One turning vector, and how many steps it has turned:
The counts run from 0 to 428.
-31	23	-11	-7	-8	38	5	22	-22	-2	-20	-33	-11	15	-16	-30	-11	-5	9	-21	-12	-7	-34	-4	-6	1	-12	-15	9	34	1	-10	16	-2	0	-26	-54	-2	17	15	-16	-13	7	10	-29	3	-6	34	36	17	4	23	1	21	7	-16	28	-16	-3	-13	2	9	-28	-25	-2	-20	-1	-11	4	-14	19	21	-55	-2	9	17	-10	20	29	16	2	-2	-16	33	-41 | 124
-12	14	-12	7	-4	46	29	16	9	-28	-6	-36	-7	19	-25	0	7	8	13	0	5	3	-39	-49	13	-8	-23	6	26	22	-1	-22	17	-11	0	-38	-38	-17	2	2	-28	-21	12	-6	-10	6	-15	42	35	17	-14	6	1	31	-2	-11	35	-21	-1	4	-9	3	3	-33	-12	-30	10	10	2	-16	7	14	-35	-17	4	24	-21	30	9	-12	-23	2	-8	15	-24 | 238
-23	23	-5	-1	2	48	11	16	-2	-32	-16	-26	-6	23	-14	-13	-5	6	18	-16	1	-2	-41	-28	2	-1	-20	-10	25	35	-4	-7	24	-7	-13	-46	-44	-8	16	0	-12	-26	9	11	-19	6	-15	25	40	30	3	19	5	21	-3	-10	28	-24	-3	-5	10	6	-12	-19	-9	-24	2	-1	5	-13	27	10	-35	-17	6	29	-18	32	25	-9	-4	-9	-10	32	-27 | 427
-21	9	-6	-3	-15	49	37	14	-10	-4	-2	-40	-18	20	-17	-15	8	-2	10	-11	-7	-7	-34	-29	11	6	-8	-12	11	5	2	-22	13	-8	-1	-27	-34	-3	9	17	-16	-18	-3	-17	-15	10	-14	49	23	4	-14	6	-2	25	11	-27	45	-11	-9	4	-8	10	-13	-29	-17	-8	19	10	19	-11	-11	22	-42	-14	4	11	-31	40	17	-2	-22	12	-13	35	-38 | 285
0	25	-9	14	-4	24	28	10	6	-3	-20	-43	-16	8	-26	-21	3	-4	13	-5	6	2	-42	-21	4	-8	-19	-8	5	33	-6	-17	3	-2	-6	-25	-52	-11	19	17	-14	-35	-5	-16	-24	5	-13	31	24	15	-6	25	1	25	21	-28	40	-14	-7	-12	4	-12	-9	-19	6	-11	2	-7	-6	-13	27	13	-53	-19	6	30	1	28	23	10	5	-3	-16	25	-33 | 155
-13	25	-7	3	-6	37	26	28	1	6	0	-34	-13	29	-23	-6	25	-12	2	-17	-2	-10	-39	-52	14	2	-6	-3	10	9	2	-22	10	6	-3	-14	-30	-8	-2	17	-23	-13	-2	-10	-17	7	-5	46	34	6	3	-6	-9	33	-3	-22	40	-14	-13	-4	-4	7	-2	-32	1	-13	7	20	-4	-5	10	31	-44	-8	2	26	-17	23	29	3	-29	-6	-23	27	-41 | 72
-26	20	-14	-3	-8	20	22	33	-20	1	-17	-22	-13	5	-20	-19	-7	-10	3	-25	-1	-8	-59	-19	-5	6	-3	-16	7	19	-4	-14	15	-11	7	-20	-41	-5	0	6	-17	-17	-8	12	-25	24	5	40	24	14	0	3	-1	28	5	-20	32	-19	0	-1	8	0	-15	-27	10	-19	2	-4	-7	-6	25	22	-56	-3	5	23	2	16	33	12	-14	-9	-31	9	-61 | 337
-11	23	-14	4	-11	20	32	26	-11	15	-7	-37	-22	12	-25	-23	10	-11	6	-16	1	-7	-54	-35	5	2	-7	-10	0	12	-2	-16	5	-1	2	-13	-33	-4	3	15	-13	-23	-15	-13	-28	13	-2	44	20	10	-2	3	-4	27	14	-30	42	-14	-4	3	3	-9	-7	-23	11	-8	12	6	-5	-4	14	22	-59	-15	2	23	-7	25	28	11	-13	0	-25	18	-57 | 330
-33	25	-9	-5	-7	38	8	26	-17	-2	-21	-33	-9	15	-20	-25	-13	-8	7	-23	-12	-5	-33	-2	-3	1	-10	-17	6	32	-2	-12	16	0	-1	-24	-55	-4	16	17	-18	-10	6	10	-25	7	-5	33	34	13	5	21	2	27	9	-18	27	-16	-4	-16	1	10	-29	-30	-2	-19	-5	-13	4	-13	18	20	-50	2	9	22	-5	21	34	17	1	-2	-21	33	-40 | 123
-29	15	-15	-5	-6	32	14	38	-12	-4	-18	-30	-7	17	-26	-12	-5	-7	-2	-19	-3	-6	-50	-30	4	2	-5	2	11	17	0	-19	16	-6	11	-14	-44	-15	-4	8	-33	1	7	15	-18	16	2	47	33	6	-2	-2	-2	34	-4	-15	31	-15	-5	2	-12	14	-13	-44	0	-28	-2	-2	-9	-19	10	23	-46	11	7	25	-8	11	29	9	-33	-7	-30	6	-45 | 59
-15	23	-1	-5	3	36	17	31	-15	-7	-18	-22	-3	17	-13	-13	-2	-7	3	-16	-11	-3	-44	-27	4	-1	-3	-9	11	19	-5	-16	22	-9	7	-26	-47	-7	-3	9	-21	-9	13	13	-17	14	7	36	44	18	-1	4	-8	29	-16	-17	33	-23	-5	1	-4	10	-14	-37	-7	-28	-1	2	-6	-17	31	30	-48	15	9	27	-5	19	30	8	-18	-14	-22	14	-42 | 83
-9	3	-2	-7	-8	43	37	9	-16	-8	-15	-41	-11	9	-12	-20	-6	3	15	-5	-14	0	-35	-17	3	-2	-5	-11	10	10	-9	-22	15	-18	6	-33	-44	-11	8	15	-14	-17	10	-12	-13	15	-2	46	33	9	-24	10	-5	25	6	-29	48	-18	-7	9	-12	7	-15	-38	-26	-19	14	1	12	-22	-1	24	-47	3	8	10	-23	37	13	6	-19	10	-13	22	-39 | 281
-12	13	-1	0	-3	48	40	14	-2	-20	-2	-36	-9	22	-14	-7	9	3	17	-6	-7	-2	-33	-39	14	-4	-7	-5	17	9	-7	-20	15	-12	1	-37	-31	-13	3	6	-19	-24	5	-17	-11	15	-8	46	28	8	-16	1	-3	28	1	-22	43	-19	-6	1	-2	3	-6	-35	-24	-16	18	15	15	-11	2	18	-33	-14	6	21	-30	43	19	-12	-23	3	-11	26	-30 | 262
-16	-2	-10	-5	-6	30	28	13	-14	-23	-25	-34	-7	0	-15	-12	-14	5	12	-13	6	-4	-59	-18	-8	8	-9	-8	17	17	-11	-24	21	-24	9	-29	-41	-18	4	-3	-12	-16	3	10	-11	24	-3	46	24	12	-23	8	5	27	10	-25	42	-20	-5	14	-6	6	-2	-31	-13	-20	12	-5	-3	-17	5	14	-45	1	11	16	-10	24	17	-2	-26	5	-22	3	-48 | 20
-13	3	-13	-8	-12	28	31	10	-13	-1	-12	-53	-14	12	-24	-17	6	-1	14	-9	4	-8	-52	-28	-5	8	-5	-2	9	14	-7	-29	12	1	3	-14	-29	-13	5	9	-11	-12	-3	-9	-18	17	1	56	18	1	-17	0	2	24	23	-30	42	-15	-7	3	-6	-8	2	-35	-8	-11	9	3	-5	-1	-12	11	-50	-10	10	14	-19	27	20	6	-29	11	-26	10	-56 | 29
-9	18	-16	7	-13	24	29	19	-13	5	-15	-28	-20	2	-19	-23	-5	-5	6	-13	1	-1	-55	-32	2	0	-14	-11	5	15	1	-14	8	-19	6	-27	-49	-6	4	13	-16	-24	-3	1	-24	10	-2	40	32	17	-14	14	-4	26	1	-24	42	-14	-6	21	-4	5	-11	-21	6	-16	14	0	-6	-24	21	33	-59	-2	6	15	-4	17	14	11	-14	1	-14	6	-51 | 322
-21	24	-11	-2	-4	35	14	27	-8	0	-17	-44	-8	19	-34	-3	10	-8	7	-17	-2	-16	-38	-17	-5	5	-5	-12	11	29	-4	-26	12	15	-1	-10	-41	-15	15	16	-16	-2	5	2	-18	4	-5	41	25	3	5	8	4	34	14	-25	31	-13	-8	-31	-6	-3	-5	-32	1	-13	-14	0	-20	13	13	14	-46	-1	10	24	-9	20	31	20	-15	-3	-34	32	-46 | 375
-25	24	-15	6	-2	30	14	27	-5	-13	-29	-28	-10	6	-26	-20	-16	-6	3	-20	1	-1	-39	-9	2	-3	-17	-12	9	37	-1	-10	8	-10	-2	-27	-60	-8	16	13	-22	-22	-1	11	-25	12	-14	29	27	19	1	25	6	32	12	-13	30	-10	-2	-14	2	7	-25	-24	6	-20	-8	-15	-3	-20	30	14	-47	-7	5	29	4	19	28	11	5	-8	-23	23	-30 | 146
-20	11	-17	-7	-12	25	19	25	-11	10	-6	-48	-14	23	-29	-19	12	-7	9	-11	0	-8	-49	-37	4	1	-8	2	6	14	2	-23	13	9	8	-4	-31	-12	0	15	-23	0	0	-2	-22	10	2	55	26	1	-2	-6	-2	27	12	-18	35	-16	-5	0	-12	-1	-3	-46	3	-20	1	1	-11	-7	-7	19	-55	-7	5	18	-15	16	24	12	-30	2	-27	13	-54 | 53
-24	27	-13	1	-4	31	18	23	-3	6	-18	-44	-15	15	-29	-26	-1	-11	7	-17	-3	-5	-34	-11	4	-5	-13	-9	2	33	-3	-15	3	8	-6	-15	-51	-6	18	24	-18	-17	-9	-9	-32	9	-12	35	19	8	6	22	4	25	26	-19	34	-10	-4	-22	1	-5	-26	-27	4	-13	-6	-12	-1	-7	14	10	-54	-16	5	27	-2	25	31	17	4	-3	-24	34	-36 | 139
-6	26	-9	9	-12	32	32	15	-6	1	-9	-29	-20	13	-18	-2	15	-4	8	-18	6	-15	-51	-38	0	11	-5	-18	15	20	-2	-20	15	-4	-4	-24	-33	-4	9	10	-7	-25	-5	-10	-17	2	-5	40	25	14	-9	7	0	33	3	-35	42	-12	-15	-2	6	-1	7	-12	7	-1	12	18	-10	5	26	31	-50	-6	5	15	-10	26	23	6	-19	0	-22	25	-59 | 348
-20	24	-10	2	-8	40	17	27	-1	-1	-13	-41	-10	20	-33	4	11	-11	4	-19	-2	-14	-37	-23	-1	8	-6	-13	13	32	-1	-26	12	16	-3	-9	-41	-14	15	18	-14	-5	5	0	-14	2	-9	43	23	4	6	8	4	36	13	-27	33	-10	-12	-31	-2	1	-1	-28	3	-12	-9	5	-20	14	17	18	-42	0	8	23	-11	23	29	18	-14	-4	-35	32	-43 | 374
-17	19	-11	-3	-2	35	30	17	1	-16	3	-46	-12	28	-26	-16	17	0	22	1	-1	4	-39	-48	16	-9	-16	10	17	17	-6	-21	13	7	3	-24	-24	-12	0	7	-26	-19	1	-17	-22	13	-4	45	27	8	-3	-4	0	24	8	-8	35	-28	5	-4	-3	-10	-9	-40	-12	-27	9	6	6	-3	-5	6	-41	-27	2	23	-27	33	22	-7	-22	1	-10	15	-35 | 244
-28	26	2	-8	-3	44	22	34	-13	-2	-7	-27	-6	28	-17	-9	12	-13	4	-25	-14	-9	-33	-23	7	9	2	-15	9	17	-7	-17	17	8	-4	-17	-33	-3	6	17	-16	-10	-1	-4	-21	14	-2	38	30	4	9	-1	-5	32	-1	-21	31	-17	-8	-21	3	9	-20	-35	-7	-14	-1	11	4	4	17	22	-41	0	6	26	-15	31	43	4	-15	-11	-30	38	-44 | 97
-22	13	-15	-3	-1	35	25	22	3	-22	-12	-49	-6	23	-39	-6	6	2	13	-1	3	0	-35	-29	9	-7	-17	10	18	27	-6	-27	12	10	6	-14	-34	-23	7	6	-34	-8	5	-2	-15	14	-8	46	19	2	-5	-2	8	33	20	-9	28	-20	4	-20	-12	-6	-9	-47	-8	-34	-6	-4	-8	-4	-7	-4	-38	-18	6	30	-17	25	24	1	-21	-1	-25	14	-31 | 225
-25	13	-17	-7	-2	32	20	21	0	-19	-11	-50	-6	24	-37	-15	2	3	17	-2	1	0	-41	-27	5	-11	-19	13	17	30	-7	-27	14	11	6	-16	-33	-21	2	6	-33	-4	5	0	-21	16	-6	48	19	4	-2	0	6	31	19	-4	28	-23	6	-16	-11	-9	-11	-48	-5	-38	-5	-8	-7	-3	-8	-5	-42	-18	6	27	-15	23	22	0	-19	-2	-20	11	-36 | 226
-31	13	-14	1	-10	27	33	35	-12	6	-12	-34	-13	7	-28	-23	-2	-14	-1	-21	-5	-6	-47	-16	10	1	-3	-7	-2	11	-2	-16	2	-5	10	-10	-43	-9	3	22	-24	-12	-15	-3	-25	25	-3	50	15	-2	-4	6	1	30	15	-22	38	-9	-3	-1	-9	6	-26	-36	2	-16	6	-5	5	-16	0	16	-52	-7	3	24	-5	24	30	11	-16	1	-30	16	-46 | 312
-37	29	-20	0	-9	43	3	30	-11	-9	-15	-28	-11	20	-29	-1	0	-3	6	-27	3	-16	-39	-28	-4	7	-15	-14	21	35	5	-17	20	9	-2	-22	-42	-8	13	7	-21	-6	9	21	-19	-2	-14	37	33	18	12	10	11	35	1	-10	23	-15	-7	-22	-2	12	-8	-22	10	-19	-9	2	-12	4	18	18	-41	-3	6	19	-14	15	26	12	-15	-3	-25	27	-46 | 380
-15	20	-11	8	-8	36	28	25	-11	-9	-20	-17	-15	4	-17	-1	-4	-3	-2	-25	4	-10	-53	-27	-3	10	-4	-21	14	20	-3	-21	17	-22	3	-30	-47	-8	3	4	-13	-23	-1	11	-12	15	-8	37	29	17	-12	9	0	38	-6	-29	39	-10	-10	0	2	13	-2	-16	4	-11	7	6	-9	-9	33	32	-46	6	5	22	3	19	25	9	-19	-5	-29	16	-52 | 342
-4	4	-4	4	-1	27	44	10	0	-18	-16	-39	-10	1	-20	-13	1	2	21	-5	3	0	-55	-27	3	1	-9	-6	10	13	-15	-24	10	-20	5	-34	-39	-22	8	8	-9	-28	-5	-13	-12	27	-7	46	16	13	-24	10	1	28	19	-30	51	-18	-5	12	-5	-5	-3	-30	-16	-13	11	1	-2	-16	3	6	-41	-15	7	24	-12	36	18	-4	-23	3	-21	10	-38 | 4
-23	26	-13	-6	-4	31	10	25	-10	3	-16	-44	-9	18	-33	-11	6	-7	9	-18	-3	-14	-41	-18	-8	4	-7	-9	11	33	-1	-26	15	19	1	-10	-41	-12	13	17	-14	0	8	6	-23	4	-4	43	25	8	7	7	6	33	13	-20	27	-17	-6	-27	0	-4	-7	-33	4	-17	-14	-4	-20	13	16	14	-48	0	8	21	-9	15	32	23	-13	-2	-31	27	-50 | 376
-5	30	-5	7	5	37	13	11	6	-14	-12	-39	-12	23	-22	-14	9	0	20	-5	1	-1	-37	-43	6	-10	-25	-4	18	35	-2	-11	15	3	-11	-36	-43	-10	13	9	-12	-26	16	-5	-19	-7	-13	30	43	29	4	20	-1	21	0	-16	35	-28	-6	-7	6	-7	-2	-21	-1	-22	-1	3	-9	-9	28	20	-44	-16	6	29	-19	28	19	5	-2	-9	-8	33	-24 | 410
-31	8	-11	-12	-14	47	22	16	-24	-18	-7	-27	-11	15	-9	-22	-11	5	18	-17	-11	-3	-43	-22	3	3	-11	-12	20	13	-3	-11	23	-17	4	-39	-35	-2	3	1	-19	-16	6	7	-18	14	-6	43	36	18	-12	5	-1	23	-4	-12	32	-22	2	13	-2	15	-21	-30	-15	-25	18	3	20	-17	-2	23	-45	-5	6	9	-29	33	17	-9	-21	9	-7	18	-46 | 276
-35	0	-15	-4	-12	38	26	24	-17	-27	-18	-22	-11	9	-21	-4	-14	6	8	-24	8	-11	-59	-25	-1	15	-9	-10	23	18	-5	-18	21	-20	5	-33	-30	-11	4	-8	-18	-17	-8	16	-14	27	-10	50	20	14	-13	1	12	34	6	-16	35	-14	-3	9	-2	14	-8	-25	-6	-14	15	3	5	-10	0	9	-36	-9	3	17	-16	27	24	-12	-29	5	-25	10	-52 | 17
-26	18	-20	-5	-8	28	13	15	-14	-25	-24	-39	-8	8	-23	-13	-12	7	14	-11	11	-3	-49	-5	-13	2	-17	-4	23	44	-16	-18	24	-2	0	-28	-39	-13	12	-9	-15	-17	-1	14	-22	17	-5	33	20	13	-4	12	15	27	20	-13	25	-25	5	-22	8	-10	-8	-28	1	-27	-2	-13	-7	5	14	-4	-46	-17	7	24	-2	25	27	-1	-7	-2	-23	11	-51 | 187
-23	26	-1	-3	-4	50	18	26	-16	-12	-16	-19	-6	19	-10	-9	-4	-5	2	-26	-14	-7	-32	-16	1	6	-3	-22	16	24	-4	-13	22	-13	-2	-34	-51	-5	9	13	-15	-13	14	10	-14	7	-6	31	44	16	-3	14	-4	33	-11	-24	34	-15	-10	-11	-1	23	-17	-27	-10	-17	3	5	5	-11	29	34	-43	11	10	22	-13	26	29	9	-12	-7	-23	34	-40 | 105
-23	23	-9	8	-5	34	22	25	0	3	-18	-44	-12	15	-32	-20	3	-13	4	-14	-3	-3	-30	-12	5	-4	-12	-11	2	32	-1	-16	3	7	-6	-14	-53	-7	19	28	-19	-19	-6	-12	-27	6	-12	36	21	5	7	20	3	29	26	-25	36	-5	-6	-26	-1	-2	-21	-27	2	-9	-5	-9	1	-8	15	13	-48	-13	5	28	-3	27	32	16	4	-2	-27	40	-33 | 138
-35	23	-8	-7	-6	42	12	30	-15	-5	-22	-31	-7	16	-20	-19	-11	-9	1	-27	-13	-9	-28	-2	0	3	-4	-20	8	33	0	-14	16	1	-1	-21	-54	-4	16	21	-20	-9	4	10	-24	11	-7	34	30	10	5	14	2	30	9	-17	30	-11	-6	-24	-1	14	-29	-30	-3	-17	-8	-9	3	-11	16	20	-45	3	7	23	-5	22	36	15	-1	-3	-27	38	-37 | 122
